The rows below fall into families. The same turns and mirrors carry the whole set onto itself and the rows of a family onto each other. For each named row, which other rows are in its family? Write them in the order they are listed.
These 30 rows form 5 families of 6 rows each.
J_240: [-2.19,-0.11,1.60,0.55,1.40,-0.23,0.68,1.24]
J_135: [-1.90,-1.29,2.34,-0.39,1.89,-0.39,0.50,1.64]
J_773: [-1.58,-1.09,1.99,-1.06,-3.30,1.21,-0.55,2.04]
J_841: [-0.32,-1.67,0.26,-3.02,1.10,-1.72,-1.11,-0.49]
J_148: [0.06,-0.93,1.78,-3.40,1.38,-0.53,0.07,0.01]
J_456: [-3.25,0.01,-1.51,-1.67,1.06,-1.51,-1.58,3.43]
J_902: [1.32,-0.82,1.68,-1.90,0.69,-0.56,-0.84,-0.56]
J_944: [0.34,-0.19,-2.71,0.33,-0.25,-0.85,-1.99,2.51]
J_629: [-3.43,-1.39,-1.50,-2.05,0.80,-0.42,-1.32,3.47]
J_92: [-1.16,0.53,3.08,-0.73,-1.10,-1.16,-1.05,0.34]
J_730: [2.48,-0.37,1.05,-2.57,-1.11,0.25,-0.11,3.34]
J_489: [-2.24,1.07,0.80,-3.03,-0.65,1.44,1.41,3.59]
J_875: [-2.33,0.76,1.08,0.77,-1.07,-0.65,-2.39,0.93]
J_774: [-1.26,-2.20,-2.24,-2.09,0.43,0.34,-0.16,-0.39]
J_400: [-0.11,0.48,-2.05,0.58,0.76,-1.49,-0.79,3.26]
J_119: [1.24,-0.83,-0.27,-2.39,-0.91,-1.50,-0.27,4.98]
J_668: [-1.68,1.26,1.57,-3.66,-0.05,0.26,0.98,3.82]
J_609: [-1.77,-1.42,-2.48,-3.86,0.15,1.15,-0.49,1.25]
J_261: [0.49,1.21,-2.41,-0.84,-0.70,-1.29,0.03,3.84]
J_792: [-0.26,0.08,1.30,0.70,-0.96,-0.68,-2.64,0.17]
J_391: [-0.58,-0.09,-3.40,-1.13,-0.51,-0.35,-0.02,3.76]
J_186: [-0.72,-0.79,2.67,-2.18,-2.88,0.65,-0.21,3.12]
J_806: [-1.00,-0.32,0.62,-1.46,1.27,-1.88,-1.04,-1.07]
J_67: [0.44,-1.05,-0.10,-2.56,-1.69,0.28,0.37,5.22]
J_839: [-1.48,1.31,1.93,-0.39,-2.43,-0.61,-1.11,0.59]
J_891: [-2.46,-0.40,0.46,-2.33,-3.06,1.76,-1.32,3.05]
J_739: [1.54,-0.22,1.58,-1.89,0.02,-0.59,0.59,4.34]
J_681: [-1.44,-0.89,-3.16,-1.29,0.80,-0.58,-0.46,0.43]
J_28: [-0.62,-1.14,-3.13,-3.03,-0.73,0.71,-1.80,1.04]
J_136: [-0.26,-0.33,0.37,-2.99,-3.32,1.62,-1.48,2.64]

The rest of the family of J_806: J_92, J_391, J_186, J_67, J_681
The rest of the family of J_489: J_240, J_135, J_456, J_629, J_668
The rest of the family of J_28: J_902, J_944, J_730, J_792, J_136

